In the data rows, 128 means zero.
Every row has a hidden score from 0 to 40. What is each row's score? 20 is about the middle. The score is a weighted sum of the row's numbers plus the product of two more (or one squared), each taken from its middle value.
[ 89 132  92 134 143 131 129 143 155 140 114 137 107 137 113 145 119 168
  87 155 185 138 152  94] >> 25
[129 119 121 130 102 123 116 179 112 122 124 141 133 122 138 141 155 148
 136 147 123 126 102 133] >> 28
[123 117  91 101  96 149 127 180 148  91  72 176  95 207 188 121 209 140
 109 166 189 147  81  83] >> 16
[100 130 201 192 171 142 153  98 133 124  99 114 149  71  72 102 121  73
 111 111 103  77 136 166] >> 19
[101 112 104 122  95 150 107 161 137 133 104 142  80 144 150 167 160 124
 118 151 173 120 101  95] >> 27
[148 115 106 129  89 143 114 117 118  92 169 170 127 132 160 147 130 147
 152 115 151 144 105 151] >> 16
[139 119  97 127  99  81 147 115 162 109 131 123 122 145 134 103 114  73
 132 184 118 158 139 104] >> 14
[123 119 149 110 152 129 132 175 128 102  56  98 130 158 100 111 167 145
 116 162 105  99 115 115] >> 13
[ 91 126 194 184 170 148 146 106 136 125  89 107 132  83  75 113 128  74
 108 118 112  77 151 143] >> 19
[171  95 159 161 190  84 150 100 102  30 163 110 229  46  61  93  89 142
 190 138  87  76 140 244] >> 26
[112 114 112 132 148 139 129 125 141  94 113 129 118 128 111 130 127 137
 128 144 165 110 117 129] >> 22
[115 130 107 138 135 112 154 131 155 138 131 123 117 141 108 126 110 156
 124 134 158 137 138 104] >> 22
[121 123 138 112 151 129 118 163 116  97  75 125 141 142 113 112 166 148
 114 157 113  93 120 118] >> 20
[ 99 130 103 142 155 124 129 137 150 136 116 126 119 125 102 130 109 158
 111 149 157 124 155 107] >> 22
[105 135 153  99 132 186 120 117 128 177 116   5  66 194 131 154 154  85
  80 126 111 189 123 154] >> 20
[124 123 108 122 105 102 119 103 135 121 127 112 134 127 127 125 108  80
 110 180 108 145 153 116] >> 15
[126 114 140  72 149 167 107 104 123 144 103 137 143 157 127 131 134 131
 142 114 139 114 163 141] >> 28
[144 134 109 101  96 129 117 164 123 105 116 143 110 175 160 121 174 156
 114 144 134 152  97 115] >> 15
[134 130 141 119 147 110 123 147  89 104 111 131 180 108 128 118 142 159
 118 140  90 120 142 162] >> 23
[146 131 118 141 106  66 119 106 120 149 183 109 176  80 108 116  75 127
 130 168  60 145 168 147] >> 21
[138 152 105 141  91 140 134 137 127 134 168 167 113 147 171 145 116 153
 131  91 132 166 135 117] >> 12
[161 121 122 146 108 116 142 113 117  84 184 151 158 112 130 117 108 155
 189 105 125 142 106 171] >> 10
[123 110  99 131 123  77 134  95 152  97 111 104 145 119 118 103  97  58
 124 215 102 126 170 114] >> 18
[ 98 147 176 159 134 159 118 113 132 162 104 126  84  86  93 137 119  98
  82 120 133  86 115  96] >> 16
[102 112 117 126 132  95 115 101 134 103 103 103 141 105 103 124  96  76
 105 201  94 108 182 113] >> 19
[148 100 151  84 135 147 104 107 116 176 148 112 151 143 100 128 111 150
 169  98 112 107 153 143] >> 22
[150 182 143 101 218  86 152 102 115 116  91 125  97  84 122 111  98 145
  80 113 136  95 126  81] >> 34
[ 97 137 189 197 106 160 125 101 147 183 126 130 102  83  84 126 128  75
  98 111 115  80 112 119] >> 20
[145 137 134 113 117  91 112 180  99 122 128 138 175 129 118 111 150 199
 123 150  86 116 110 139] >> 13
[ 98 126 131 100 127 174 119 135 147 156  99  53  57 193 134 157 153  97
 102 129 139 164 129 110] >> 18
[106 154 164 161 148 172 145 139 100  72 122 167 127 103 146 162  86 124
 140  45  93  94 207 145] >> 8
[166 179  90  96 124  95 152 114 145 127 120 167  61 155 187 109 126 114
  96 120 185 162  85  45] >> 36
[190 194 136 116 180  44 175 111 120 125 145 126 115  92 129  84  90 149
 130  93 104 125  97  95] >> 27
[155 135 173 150 136 100 144  98 123 153 160 125 175 105 106  92 113 110
 165  88  83 133 139 172] >> 17
[157 156 134 124 156  82 166 135 150 133 122 113  98 133 120 100 111 127
 154 116 129 122 101  91] >> 9
[152 128 111 106  83 118 133 179 130 107 119 167 134 186 176 106 193 160
 134 145 136 157  75 110] >> 11
[101 150 114 147 130 132 119 138 122 159 155 133 126 101 108 164  84 193
 110 122 133 119 170 117] >> 20
[ 90 128 132 125 164 156 129 131 137 157 109  55  97 148  96 155 125 143
  88 143 131 141 155 130] >> 22
[157 120 131 109 121  90 130 180 113 110 111 133 174 151 130  95 175 165
 139 147  86 127  96 129] >> 6
[ 95 131 160 163 115 165 105 104 138 158 116 136 101 115 114 127 137  91
  95 120 134 106 118 107] >> 18
[ 90 142 219 216 135 170 128  74 114 164 119 146 139  48  87 124 130  64
  70 108 107  88 140 156] >> 17
[152 135 116 124 123 112 138 118 127 116 156 134 128 119 132 121 116 145
 142 123 130 132 107 138] >> 24
[ 99 120 130 101 144 185 108 115 130 119 101  46  82 169 129 157 156 110
  80 148 147 158 130 153] >> 30
[ 98 108 122 117 119 134 110 181 137 121  79 128 100 146 122 147 162 132
 122 167 149  94 107  92] >> 24
[143 133 151 118 169 107 134 168  96  84  84 117 194 116  99  94 155 163
 127 156  66  91 139 153] >> 24
[146 130 133 109 105 110 123 177 122 113 114 140 142 161 139 102 163 164
 134 152 109 125  94 112] >> 7
[119 120 120 141 121  79 148 109 154  93 119 109 122 125 109 105  83  61
 142 176  96 119 173 102] >> 6
[130 123  67 122  24 146 105 162 141 146 164 195  71 178 223 169 177 121
 131 138 207 197  62  95] >> 23
[ 36 114  95 125 171 173  87 147 147 144  65 119  81 116  81 181 104 172
  42 180 199  76 174  79] >> 25
[ 91 138 122 118 188 127 125 128 144 133  73 113  81 110  95 142 101 156
  72 152 162  78 144  68] >> 23
[ 75 132 197 191 119 179  97  93 106 176 117 134 120  55  91 147 124  80
  62 119 114  81 131 134] >> 19
[164 143  98 113 139 111 141 103 138  78 133 160 109 122 154 110 128 147
 127 129 180 134  78 111] >> 36
[190 195 106  96 114  78 149 115 136 156 154 162  71 136 181 106 111 157
 118 101 150 161  55  47] >> 18
[186 179  86 100  78  96 137 106 115 153 189 182 104 144 211 121 126 150
 116  89 148 198  75  97] >> 26
[160 143 160  89 164 123 122 103 112 173 136 111 148 111  94 119  90 153
 158  94  92  93 146 128] >> 15
[169 150 140 131 171  90 142 107 114  96 143 130 148  83 115 108  99 148
 139 115 116 113 112 147] >> 20
[133 119 113 142 105 108 140 158 130 128 149 137 127 124 149 141 133 118
 161 132 132 142 108 144] >> 21
[ 99 103 158  83 180 174 105 113 138 148  71 103 119 149  76 138 122 122
 151 125 138  63 174 115] >> 13
[139 110 143 158 134  79 172 167 141 117 135 106 148 114 106 114 128 110
 176 132 105 118 112 148] >> 13
[ 87 143 194 185 132 150 129 110 123 146 111 137 144  84  94 108 140  90
  94 113 102  96 120 143] >> 21
[136  90 104 124 158  93 159 142 152 123 116  82 167 153 142 109 162  75
 162 122 106 148 117 126] >> 22
[126 112 125 134 139 152 129 123 129  58 116 150 122 117 134 138 125 132
 147 121 154 101 133 141] >> 21
[120 117 120 126 125 137 126 162 116 106  97 144 135 137 141 132 161 143
 119 157 141 115 108 121] >> 19
[187 140 125  97  85 118 131 105 121 192 208 149 158 164 151 107 114 159
 188  80 113 183 124 152] >> 21
[ 78 129  97 140 149 126 131 143 159 140 111 126 108 136  94 135 104 174
  92 163 179 123 155  92] >> 19
[172 118 112 125  70 118 109 103 108 104 209 165 157 112 165 132 119 159
 157 134 139 164  85 175] >> 17
[112 121 172  87 165 177 111 108 117 178 108  23 115 168  91 145 129 109
 122 113  88 141 165 168] >> 16
[128 126  96 108  90 119 136 111 149 129 124 114  94 180 161 125 145  86
 112 159 145 179 120 106] >> 18
[140 140 136  95 104 157 126 112 122 167 158  40  95 203 179 136 157  90
 100 103 103 240 119 166] >> 19
[167 111 109 137  96 119 122 109 122  92 187 143 153 108 126 122 121 159
 170 131 146 137  82 181] >> 24
[118  96 160  40 179 200  97  82 132 185  62 122 132 185  97 128 134 130
 161 110 164  68 182 127] >> 25
[138 111 174 173 161 118 136  98 120  85 143 120 171  60  62 108 108 125
 159 134 101  80 118 196] >> 13
[154 187 104  86 165 113 141 109 146 122  96 163  45 143 181 121 127 145
  73 117 199 132  70  28] >> 35
[111 110 130 120 155 123 115 165 119 113  82 106 151 127 112 123 157 135
 119 156 106  96 127 118] >> 26
[141 122 134 131 125 103 139 170 129 112 121 128 141 134 127 117 149 134
 157 140 111 118 111 132] >> 20
[ 74 107 112 111 111 178  78 161 131 124  72 135  77 135 130 183 157 127
  86 168 173  84 135  80] >> 34
[ 99 137  70 126 100 147  97 133 130 160 154 164 108 142 157 165 117 186
  78 146 188 164 140  92] >> 14
[131 117 101 134  87 111 139 160 138 125 144 154 118 138 165 141 154 117
 156 133 158 154  98 136] >> 26
[105 117 121 133 144 128 123 148 130 129 107 110 124 109 102 138 117 136
 116 149 136 101 147 124] >> 25
[136 138 122 157 125  83 149 150 141 169 188 113 139 111  96 119  98 172
 158 124 109 141 131 126] >> 17
[ 93 130 143  97 113 203  98 117 118 168 109  56  62 191 157 170 165  98
  59 134 141 193 126 128] >> 16
[202 142 114 130  69  81 159 140 115 121 209 166 174 153 172  89 146 160
 184 110 105 190  67 163] >> 8
[123 123 109 143 104 111 140 159 156 157 147 127 104 137 122 144 125 143
 152 137 157 134 107 110] >> 16
[122 112 158  84 164 161  98 110 116 164 108 108 150 125  87 132 108 143
 156 115 111  81 177 144] >> 20
[159 101 129 143 141 108 120 106 114  62 163 139 164  81  94 117 108 157
 170 142 129 106 108 198] >> 21
[132 102  93 118 150 110 137 133 122 110 123 124 166 138 166 119 157 106
 130 125 126 162 125 137] >> 18
[ 88 144 122 149 151 155 131 143 114 108 124 149 120 118 139 169  86 166
 116  90 141 114 188 114] >> 7
[ 94 109 150 157 140 170 113  97 131  95  93 145 123  86 102 131 141 101
  94 141 163  81 136 146] >> 36
[186 137 145 116 118  70 153 161 106 101 151 140 194 140 141  69 156 169
 176 122  70 151 101 165] >> 14
[140 107 131  31 105 216  60  89 119 211 123 155 113 200 128 152 139 154
 148 100 167 111 154 112] >> 33
[ 87  94  84 106 135 154  82 137 123 139  90 114 128 137 163 171 170 104
  81 148 148 124 128 101] >> 39
[ 95 149 179 199  94 161 146  86 144 167 129 156 104 108 120 104 142  60
  95 102 142 127 103 126] >> 18
[155 137 181 134 214  72 168 167 111  82  74  95 195 101  72  67 130 149
 154 152  50  73 137 151] >> 11
[122 121 116 128 136  96 134 112 138 106 107 115 139 120 124 116 123  88
 117 172 119 129 153 122] >> 22
[128 109 141 160 124  99 141 168 115 128 144 123 150  75 113 140 124 121
 169 137 100 115 121 169] >> 31
[163 121 107 142  93 113 106 111 102 119 217 152 173  81 118 130 100 187
 159 127 123 145 104 191] >> 24
[ 91 135 159 168 118 174 126 115 144 150 106 138  96 121 116 125 141  82
  91 124 150  98 115 107] >> 21
[116 109 183  88 203 150  98 100 110 175  97  86 179 109  39 133  85 163
 157 117  90  48 214 163] >> 13
[153 155 127  93 139 118 132 109 120 147 129 138 110 131 142 120 119 144
 122 106 135 129 122  98] >> 27
[122 107 131 151 119 105 145 180 139 134 131 112 118 108 113 145 123 111
 174 144 125 114 109 137] >> 17
[125 119 101 117  96  81 152 101 172 108 118  86  99 165 133 101 120  46
 124 197 118 167 139  95] >> 16
[122 139 100 153 137 100 148 140 138 140 155 143 139 114 125 120 109 172
 123 139 155 159 147 134] >> 23
[126  95  93 112 131 110 111 134 125 154 143 103 170 133 163 134 160 107
 138 112  98 157 124 132] >> 35
[174 123 156  57 121 159 102  79 115 205 157 132 158 173 112 119 114 154
 204  76 112 115 152 157] >> 13
[131 121 140 150 161  69 156 113 139 113 133  86 169  95  77 102  85  96
 146 162  73 113 174 140] >> 13
[115 122 141 158 171  94 147 144 129 140 133 100 156  86  75 129  93 153
 145 133  95 102 156 152] >> 17
[108 130 153 171 214  75 154 137 132 147 129  76 181  62  31 119  63 171
 131 147  78  78 193 157] >> 17
[135 111  88 123  90 144 105 116 130 104 158 155 114 132 133 144 137 150
 138 144 170 131  92 136] >> 26
[126 120 131 103 135 132 121 167 120  91  75 139 140 157 131 116 176 151
 106 164 135 105 114 115] >> 16
[121 143  81 149  85 127 107 141 131 167 175 164 110 137 160 154 113 195
 101 136 170 180 125 116] >> 12
[144 123 118 135 113  71 148 106 141 126 148 107 153 118 114 101  99  86
 156 164  88 141 150 131] >> 14
[141 117  80 121  63  59 124  92 161 124 149 113 132 135 129 105  95  57
 134 216 100 158 147  93] >> 15
[ 97 134  86 138 127 138 128 140 153 137 124 150 101 156 135 142 117 167
  97 139 188 146 141  97] >> 16
[127 129  93 119  76 108 106 108 122 144 159 130 125 127 147 139 116 116
 111 164 121 162 133 107] >> 19
[129  96 108 126 161 113 136 124 125  97 118 113 172 125 141 119 153 109
 136 137 120 135 128 144] >> 24
[ 97 143 191 198 108 159 129  86 133 167 135 142 122  74 102 118 131  75
  91 106 120 107 114 140] >> 21
[181 133 144 154 125  37 163 103 120 131 187  75 206  87  91  79  73  88
 177 146  18 158 156 179] >> 7
[116 137 168 178 103 143 137 106 141 159 144 139 119 107 112 114 131  82
 116 108 121 121 108 131] >> 18
[137 118 112 123 128  90 142  98 144 104 117 115 150 127 121 101 109  77
 133 177 105 134 165 128] >> 20
[113 141 186 186 134 147 144  95 128 146 129 140 138  83 101 109 123  65
  98 113 108 113 128 147] >> 18
[114  81  63 119 153 102 110 138 108 127 128 102 206 124 192 140 183  90
  96 124  99 171 136 147] >> 21
[133 104 162  58 161 189  89  92 119 177  97 117 153 160  84 133 113 143
 163 107 120  72 178 137] >> 21
[170 112 113 135 111 114 142 126 133  71 152 148 148 137 123 108 141 148
 176 141 150 127  74 165] >> 17
[133 115 156  86 149 168  98  98 118 166 111 115 141 155 107 127 122 135
 162 111 125  98 165 136] >> 10
[118 110 179  65 184 166  86  96 110 187  91  96 143 128  63 138  99 144
 156 107 108  46 181 131] >> 11
[123 108 122 146 125 116 153 166 151 113 115 129 121 121 135 137 146 105
 160 151 148 121 122 134] >> 24
[143 157 109  99 146 101 135 128 131 110  90 147  85 145 157 115 135 138
 102 131 164 125 106  70] >> 23
[125 126 111 135  88 163 124 136 150  93 127 161  71 157 151 160 135 135
 146 119 177 120 100  95] >> 7
[118 116 123 141 104 124 132 168 142 139 127 128 111 125 133 151 138 119
 152 140 141 122 106 124] >> 20
[175 122 143  75  94 150  93  91 104 203 185 138 161 158 129 129 113 161
 174  79 101 141 142 157] >> 22
[133 109 109 147 107 109 157 172 135 110 126 151 113 139 154 135 153 106
 171 144 153 144  99 135] >> 16
[165 116 126 138 128 103 131 108 103  94 174 134 184  92 127 113 116 144
 164 122 106 137 120 194] >> 23
[ 75 131 196 181 161 170 128 111 137 138  78 118 117  81  77 119 135  70
  89 125 126  70 140 132] >> 21
[127 110 114 125 108  81 122 115 142 131 135 105 139 111 103 117 101  90
 131 176  90 126 151 110] >> 16
[112  99 117 122 129 155 101 127 137  99 113 124 111 113  96 152 127 139
 134 154 156  85 109 128] >> 23
[152 144 128 108 111 137 150 119 125 155 160  67 112 187 167 116 154 107
 123 106 104 226 113 163] >> 21
[138 115  91 138  55 117 141 190 159 133 137 160  90 171 173 140 176 128
 169 146 170 147  63 108] >> 28
[127  84  81 120 140  96 119 143 132 144 140  92 194 132 164 133 159  93
 131 122  86 157 122 140] >> 25
[146 120  83 123  66 101 121 114 144 121 169 145 124 147 153 124 124 109
 134 163 134 165 109 122] >> 17
[139 106 174  60 145 176  84 103 120 205 123 101 139 152  73 140 104 155
 181  97 114  68 165 134] >> 14
[107 101  63 110 123 146 121 137 129 107 112 145 134 172 211 147 184  91
 109 107 155 170 123 103] >> 19
[ 92 134 155 164 112 167 118 105 134 148 113 149 101 115 115 134 135  89
  86 128 149 119 117 117] >> 15
[159 162 154 127 206  67 165 116 124 106 107 109 130  84  94  92  95 132
 127 117 104  94 131 115] >> 23
[144 158 121 140  97 146 140 130 102 100 175 186 137 134 198 144 115 141
 146  57 113 170 157 134] >> 11
[150 130 111 137  95 135 146 123 129  84 160 167 126 142 140 130 125 129
 163  94 141 152 117 136] >> 17
[169 140 127 106  83 106 101 179  79 118 147 166 181 137 161 107 173 196
 124 144  81 148  89 140] >> 5
[120 104  94 110 133 122 123 143 138 151 120  90 135 155 154 143 163  94
 119 129 120 162 113 120] >> 27
[121 141 175 178 114 139 131  98 121 160 155 135 138  82 113 118 123  95
 113  99 101 122 125 150] >> 22
[112 126 181 133 179 125 145 117 111 149 117  34 140 119  76 128 113  99
 126 117  59 132 160 179] >> 11
[142 147 122 154 154  80 161 125 128 132 169 124 175 105 106 102  92 164
 143 119 107 158 159 161] >> 20
[ 74 138 175 170 152 182 121  90 133 132  67 143 101  86 113 128 140  81
  55 128 156  85 134 107] >> 24
[138 122 124 130 117  71 137  96 132 100 136 120 156 116 128 101 109  68
 125 177  91 145 166 137] >> 17
[102  97  94 111 154 143 109 137 120 123  92 104 151 133 154 153 157  98
  95 133 128 132 143 121] >> 25
[155 123 113 130 109 128 132 117 120  88 164 159 146 125 152 121 126 143
 158 110 137 154 115 157] >> 20
[159 184 125 106 174  85 149 100  99 117 124 145 121  90 156 107 106 145
  88 114 129 132 121 104] >> 29
[125 135 145 115 141 154 139 123 118 137 118  63 108 127 133 143 142 104
 116 113 107 170 147 152] >> 26
[110 138 118  83  84 192  84 123 109 156 120  99  69 202 188 166 177 125
  57 139 156 209 109 120] >> 14
[117 124 103 135 102 124 128 147 149 153 146 126 102 147 130 134 124 145
 135 135 163 143 111 104] >> 16
[ 72 111 117 143 173 145 127 150 167 126  64 105  86 141  84 148 120 138
 100 156 174  87 150  82] >> 15
[130  98 108 127 134 134 122 125 137  89 130 130 140 123 134 133 147 128
 143 134 152 123 112 151] >> 32
[155 108 119 138 117 117 128 110 119  87 171 148 165 101 124 116 114 147
 164 128 127 135 105 178] >> 20
[172 111 121 140 131 112 145 104 121  58 169 153 174 108 128 107 121 145
 170 124 137 135 112 195] >> 29
[108 138 115 162 134 133 149 126 154 142 130 157 111 136 128 119 123 140
 102 130 176 147 141 109] >> 21
[121 158 133  99 183 116 128 129 127 118  70 119  78 108 114 132 123 134
  80 135 145  83 119  63] >> 24
[104 132 121 140 145 123 105 136 113 161 144 117 150  83  94 151  91 175
  99 142 116 116 166 137] >> 24
[125 167 152 156 111 158 140 144  89  88 171 173 128 106 159 164  74 141
 157  27  79 116 207 140] >> 7
[186 123 142  65  83 148  78  96 116 228 191 130 158 176 133 126 112 156
 201  67 103 146 126 147] >> 15
[167 111  97 130  82 131 113 109 119  80 194 170 143 123 154 130 126 161
 160 128 164 152  80 169] >> 21
[104  94  79 119 126 140 103 142 141 139 109 109 122 156 162 160 172 100
 105 139 143 142 112  94] >> 28
[ 95 132 191 191 133 146 149 100 148 151 112 131 122  98  94 105 135  70
 102 112 119 103 126 139] >> 21
[114 104 155 149 146 108 131 192 121 118 104 109 139  93  85 139 133 126
 156 157  93  78 123 145] >> 29
[ 84 129 107 143 156 132 122 145 149 144 104 112 114 119  85 148 104 161
  98 150 162 105 160  99] >> 22
[117 114 140 148 143 106 147 156 134 120 119 106 139 106 111 133 132 112
 162 136 115 112 125 143] >> 18
[119 109 114 140  92 126 115 174 116 133 134 143 116 109 145 164 149 126
 150 150 142 130 107 139] >> 37
[122 142 139  99 129 168 130 118 111 159 133  27  91 191 151 147 151  94
 102 107 113 211 127 164] >> 16
[165 106 120 141 144 112 136 103 120  49 161 142 182  94 115 107 121 144
 166 140 140 127 112 200] >> 30
[126 113 159  87 167 150 112 108 124 153 100 112 147 136  90 127 115 128
 158 109 110  84 166 141] >> 17
[188 184 111 114 151  68 164 100 121 120 154 157 104 115 177  93 110 151
 119  98 142 167  87 104] >> 30
[127 123 126 120 127 126 122 165 110 101  99 137 147 122 135 123 164 145
 130 156 119 115 120 134] >> 35
[157 179 127 107 160  93 146 116 121 130 122 132 106 109 140 110 110 137
 108 113 131 126 110  90] >> 24
[115  92  95 126 129 172  83 107 121  53 118 160 131 101 118 159 138 152
 113 173 196  94 110 158] >> 31
[125 101 165 145 187 123 125 114 116  64 117 116 172  66  64 123 104 131
 153 148 109  67 145 183] >> 16
[162 111 158  49 138 171 103  83 128 191 128 132 156 188 112 116 121 147
 197  84 138 103 163 143] >> 29
[ 78  80 150 150 184 140 110 137 128 146  75  89 154  82  87 143 146  76
  96 139  92  70 151 126] >> 30
[135 140 102 149 125  94 158 136 155 152 168 131 134 137 116 111 100 171
 138 127 144 160 134 123] >> 19
[151 113 124 137 125 117 131 112 125  90 160 139 158 104 119 121 120 138
 168 123 124 124 117 174] >> 23
[131 164 172 171 152 138 169 138  96  74 149 150 146  95 126 133  77 129
 181  26  57  96 207 168] >> 8
[107 111 121 107 138 173 106 116 127 104 106  94  94 149 129 151 148 123
 104 149 159 131 115 147] >> 26
[ 94 135 158 153 104 179 106 107 126 153 110 155 105 109 135 133 150  99
  77 125 147 116 120 121] >> 28
[153 121 140 113 107 101 126 195 137 104 100 129 146 161 108  97 166 179
 150 163  99  98  72 108] >> 8
[127 151 151 151 148 145 141 134  87  89 139 147 159  91 136 160  95 133
 138  66  77 115 197 162] >> 13
[116 110 111 134 119  72 131 114 164 115 109  75 120 111  75 114  92  64
 131 206  90 101 157  86] >> 17
[167 116 152  61 110 163  83  98 112 212 167 131 151 164 111 140 111 167
 182  90 119 115 148 139] >> 18
[169 118 114 141 123 108 141 106 125  76 177 156 158 102 136 105 126 154
 166 126 140 150 109 188] >> 32
[117 111 139 125 145 118 135 171 136 117  92 102 118 125  99 131 144 126
 143 153 125  90 116 116] >> 21
[130 120 105 138 106  74 128 114 147 142 150 101 134 106  97 119  85 100
 128 190  81 133 155 106] >> 16
[115 111 123  94 116 130 103 105 151 153 110 105 114 144  92 133 102 101
 139 170 116  99 156  95] >> 13
[117 115 145  70 132 183  73 107 129 200 117 120 120 157  87 150 109 159
 148 116 140  80 160 118] >> 18
[151 132 116  99  70 122 114 195 130 118 118 158 127 185 155 111 191 187
 131 161 123 130  57  96] >> 14
[102 136 157 166  95 162 110 107 127 164 134 145 113 104 124 133 135  94
  95 111 128 128 112 123] >> 19
[144 175  95  92 139 108 138 120 133 115  97 167  69 152 186 112 153 148
  77 119 186 145  77  52] >> 35
[137 116 104 118  95 140 111 141 139 106 121 149 110 149 127 131 154 146
 147 151 156 130  86 115] >> 18
[ 86 138 112 143 146 159 108 155 132 142 110 136  96 108  99 177  94 176
  94 131 160  95 176  88] >> 18
[111 128  90 130 107 133 126 143 144 145 133 152 100 146 153 147 134 151
 113 147 180 153 127 108] >> 23
[153 172 128 104 152  96 130 112 106 151 133 133  95  91 141 130 100 152
  91 111 126 117 104  78] >> 22
[136 140 120  98  85 156 115 121 113 166 165  79 101 182 174 150 158 107
 106 111 118 220 107 153] >> 20
[ 85 124  98 142 161 120 133 135 160 133 104 124 111 129  98 141 100 161
  86 168 171 107 168  96] >> 22
[130 119 102 122 103  82 125  99 144 122 133  98 139 116 119 113  98  77
 118 196  93 140 155 115] >> 21
[141 158 137 119 177  91 145 112 127 116 104 122 117 104 116 110 106 128
 116 126 126 110 133 107] >> 17
[118  82  74 109 149 120 113 142 127 128 114 107 182 134 182 138 178  84
 110 130 113 163 129 127] >> 27
[156 134 118  99  76 116 108 187 115 124 123 158 138 172 159 112 180 181
 124 149 117 140  70 110] >> 5
[152 150 162 130 149 110 164 114 104 131 166  56 150 147 132 110 116 117
 146  81  56 194 153 214] >> 16
[141 152 147 144 133 130 146 123  98  87 154 154 163 105 144 131  96 133
 157  69  87 132 172 164] >> 12
[137 153 120 115 149 107 144 123 142 126 112 135  85 133 139 114 124 125
 112 124 151 122 114  78] >> 25
[ 82 145 203 195 132 173 120  89 127 162 113 136 125  65  85 125 135  68
  73 106 114  84 132 138] >> 26
[143 157  93  97 139 122 129 112 145 111 104 165  60 138 160 127 132 142
  95 135 195 123  87  56] >> 31
[155 120  94 146 119 124 134 121 111  81 170 144 152  97 110 129  98 148
 178 111 117 110 121 169] >> 21
[ 99 139 148 166  99 174 112  94 123 155 127 155 116 109 144 133 142  90
  77 119 145 135 120 123] >> 22
[119 151 117  98 159 131 132 137 128  97  70 145  92 145 148 120 149 140
  82 149 165 107 121  73] >> 26
[ 74 129 142 157  85 196 103 103 147 161 100 165  67 146 145 150 161  79
  64 124 185 120 102  86] >> 19
